Each path is a new rotation, seen through one point. The rows after it are directions, each followed by how far the rotation turns it, in degrees per step (0 if it stays put).
Each turn is a multiple of 5 degrees from 10 to 175, or 0.
Each row of a path follows its step; steps can be skipped.
Path 1:
step 0: [-30.3 -14.2  24.7   7.7   8.1  19.9 -10.4   9.6 -28.6 -38.1  -9.1  -4.5
  -1.1 -18.3  -2.9 -12.0  -5.5 -25.9  14.1  -4.2  16.9   9.8   7.4  14.8
  -4.4   8.8  -3.3  17.1 -37.6   9.8  -0.4   0.2   2.1  14.9  40.0  -7.8
 -18.5   4.3  32.1  23.1  38.6  29.3   5.1 -13.5   5.7 -13.8  19.7]
step 1: [-15.1  -9.6   6.0  -9.0  12.6  27.7  10.3  27.8   8.0  36.8   3.2 -24.0
  -5.4   1.7   9.0 -31.4 -13.4  16.4  12.6 -15.9 -11.0   8.5 -10.3   2.0
 -40.0 -12.3  19.2  12.9  12.2   9.4  22.4   9.1 -26.7  -3.0  -9.9   8.8
  20.1 -25.1 -11.1  26.3  57.0  -5.2 -13.3  12.5   9.5  11.2   2.4]
step 2: [-13.6  14.6   2.3   1.7 -12.9   4.4  42.6   7.5 -19.6 -19.8 -29.8  13.2
  -4.3  -7.6  41.2   5.2  -4.5  24.8  -8.5 -15.5  21.6   3.3  24.0  13.6
 -10.2 -31.5  30.9  17.6  45.4   4.1  25.5  -1.5 -11.0 -18.2  11.6   7.4
 -27.8  -9.4  14.8 -22.8  -3.6  21.4   2.4  -7.4  -8.4 -17.3  10.4]
step 4: [-21.9  -6.0  25.1 -14.6  16.5  50.8  -2.5  34.0  18.7  21.3 -29.5 -16.3
 -30.5 -11.7  -6.9 -14.7   8.0  18.1  -1.8  -8.3 -19.7  13.9  -4.3 -21.6
 -21.2  19.8  17.6  -7.9  14.0  -7.5  13.7  16.5 -12.6  15.2 -15.4  12.2
 -21.9   4.5  -6.8   7.8  32.3  -6.7  15.8  11.5 -25.7 -14.6  14.5]
step 6: [-27.6  14.3  10.9 -28.4 -24.2  -3.2  19.6 -17.5 -52.1  23.9   9.4 -26.1
  17.5   1.7 -20.4   3.2   8.7 -33.3  14.8 -11.6   3.4  17.7   6.2   3.2
 -14.6 -27.3  28.9   8.4   8.4  13.6   8.4  25.8  19.9  14.4  21.3   0.8
  -0.4  -6.4   0.0  23.1  36.0   8.0   2.6   2.0 -22.4   3.0  15.1]
step 8: [-34.8  -8.6   8.3  28.3   5.9  13.7   5.2  14.5 -20.3  39.1  -3.0 -15.0
  -8.9  -6.2  36.1  18.4 -29.1   9.0   2.8  34.2   3.1 -25.7   4.9  14.9
  -5.4 -31.0  26.3  17.0 -18.8  -3.6  12.8 -10.8 -20.0 -20.2 -15.6 -19.6
  -8.2  -1.5  25.3   8.8  23.1  26.2   9.6  -4.5   3.2  -9.1  14.5]
step 9: [-20.1  23.0  12.7 -47.5   9.9 -12.1  12.5   8.1 -34.0   5.0  -4.7  -7.2
  -7.0 -12.0 -23.7  -4.0  -9.3  -5.7  22.5 -14.6  12.3  30.1  20.2   9.3
 -21.5 -42.9  24.7 -31.8  33.4 -16.9 -10.5  20.9  -9.1   3.2 -20.8   2.7
 -14.2   4.5  -5.5 -10.7  18.3  14.1 -14.2  10.3   1.5  -7.8  26.2]
step 10: [  2.0  -7.4  26.9  37.7  -5.1  -0.5 -19.1  32.9 -51.5 -20.5 -36.8 -30.3
  -1.7  -6.9   9.1 -15.4  12.4  -1.1 -12.0 -21.0  11.4  14.5  12.6  -9.1
 -10.2  18.0  14.4 -11.2   7.3   2.6  15.5  -4.3  -0.5  14.3  18.2  -5.6
 -19.5  14.4  13.3  -3.0  32.9  -2.3   6.3   0.8  -7.8 -35.2 -25.9]
step 11: [-25.5 -12.3  11.5   4.7  -2.1  17.5  15.8  38.7  -7.2  33.2  22.1 -27.7
 -18.9  -6.0  -9.2 -12.2  -9.0  -2.9   5.2   1.8   3.6 -14.3 -25.9  -1.1
  -3.9 -21.0  57.6  17.2 -23.6  -8.4  11.9 -24.4  -8.0   1.7  -7.0  -5.4
   0.5 -16.7 -10.9   2.7  21.7   9.5  32.9 -30.4 -14.0  14.6   8.4]
step 16: [-35.1 -13.9  11.3   1.3  20.5   8.7  -6.5  17.1 -14.0   0.4 -28.6 -28.4
  31.6   0.4 -17.4 -17.6  -8.3 -41.9   3.4 -12.5   1.8  14.7  10.6 -16.7
 -28.0 -17.4  12.5   1.5  -5.2  -9.1   4.3  -8.5 -14.4   8.4  -3.5 -27.4
  -8.6   4.3  19.5  37.2  42.0   9.2  -4.5  16.9  -7.1  27.0  13.7]
step 17: [ -4.0  -0.7  22.1 -14.4 -11.2  38.1  16.4  25.4  14.0  12.8  -2.4  -4.0
 -37.0 -12.0   4.3 -31.9   4.0   7.2  17.9 -18.3   4.2  20.2  19.4   2.0
 -21.7   7.2  27.1  -2.6  32.0  -1.1  43.4  -0.5 -11.1   6.7  11.9  22.7
 -15.9 -29.2  15.8 -16.5  24.6 -12.5  -1.8 -18.4 -24.6 -21.1 -12.1]
Directions:
[  9.3   1.9  -1.6   5.6  -0.7   3.8  -0.1   4.4  -4.7  -2.7 -11.9  -2.5
   2.0   6.9   1.2   2.4   9.0  -3.5  -3.0  -9.2  -6.8  -2.4  -0.1  -2.4
  -9.1   5.0  -4.0  -2.5  -7.3  -3.6  -3.6   5.8  -4.3  -1.4  -4.0   2.0
   4.7  -4.6  -6.8   2.1   6.3  -2.2   4.0  13.0   5.0   2.4   5.7]	120
[ 7.0  2.6 -1.2  2.5 -9.2 -7.2  0.1 -3.6 -7.1  2.0  4.6  6.1  3.4  1.3
  1.1 -0.5  7.2 -1.7  1.2 -3.8  8.8  1.2  5.3  0.0 -4.8  4.6 15.7  3.8
  2.9 -3.1  5.9 -1.9  1.4  0.6 10.5  1.5  3.1  3.7 -7.8 -5.7 -2.8 -5.1
 -2.8  7.3 -6.7 -3.5 -7.0]	95
[  3.1  -7.2  -1.1  -2.9  -3.7  -6.0   5.2   0.6   4.0  -0.3   9.2  -0.4
  -0.2   8.4   1.2   1.7   0.0  -2.4   0.8 -14.9  -0.5  -4.3  -0.9   2.8
  -2.8   2.2  -2.9  -0.5  -1.3   7.0  10.7  -0.1   3.0  -0.1  10.1  -0.4
   2.5 -12.0   6.9   9.3   4.8  -1.0   3.7  -9.3  -0.7   3.7   3.7]	65
[  6.8 -10.8   1.9  -6.6  -4.2   6.7   7.3  -2.9  -5.5   1.1  -1.4   0.3
 -11.4  -1.9  -0.9  -0.9   5.9   7.9  -5.3  -3.8   4.0   4.6   5.8   1.0
   2.0  -1.1  -5.7  -0.4   4.1  -4.7  -6.0   2.0  -6.3  -0.2  -3.4  -4.6
  10.2   4.4  -2.9   6.2  -1.7   0.5  -6.9  -6.5 -11.6   3.1   1.6]	140
[ -3.9  11.4  -8.4   4.3  -9.1   4.7  -1.3  -3.2   1.6   3.7   2.2  -5.9
  -0.2  -3.4  -1.3  -3.8   2.0 -11.1   4.6  -0.7   1.4  -5.9  -0.7   8.0
  -4.4  -0.1  -2.7   2.7  -7.1  -9.5  -6.5 -10.3  -3.7   0.6   0.4  -8.9
  -0.5  -5.4   1.4   1.3  -0.3   0.1  -7.3  -6.0  -6.0  -3.0   6.7]	135
[ -2.9  -3.1   4.5  -1.9   5.1   2.8   6.1  -4.8   5.5  -5.6   0.9   0.1
   3.1  10.8  -3.1  -0.1   4.3   1.0   0.8  -0.4   2.6   2.2 -11.7  -3.6
  -4.0   2.0   5.1  -1.6  12.5 -13.3   1.6  -5.8   5.2   1.1  -2.2   3.5
  -5.5   1.2  -5.1   0.2  -1.6  -1.1  -4.1  -1.5   1.3  -2.5  15.6]	145
[ -0.6   3.1   5.0  -3.9  -1.8   3.1  -8.6   8.9   3.2  -1.3   6.6  -5.2
 -13.5   3.8   6.6  -0.6   5.5   7.0   1.3   7.3   3.8  -6.8 -11.8   2.9
  -0.9   8.4   1.6   6.3  -2.5  -1.9   4.3  -3.3  -3.1  -5.4  -4.7   8.3
   1.8  -2.4   1.4   5.1   3.7  -3.5  -2.1   3.8  -2.7  -0.1  -7.7]	110
[  2.0   9.2  -0.9  -3.7  -0.9  -2.4  -6.2  -4.4   9.5  -2.1 -10.8   8.6
  -2.9  -4.1  -1.7   0.3   5.3   7.8  -1.8 -12.4  -3.6   3.0  -4.4   4.1
  -4.3  -0.6  -3.6  -4.8   2.3   0.9   2.1  -0.1  -0.8  -8.2   0.7   2.8
  -5.1   1.8  -0.2  -5.1   3.0   6.4   1.4  -8.1  -4.9 -12.5  -5.6]	140
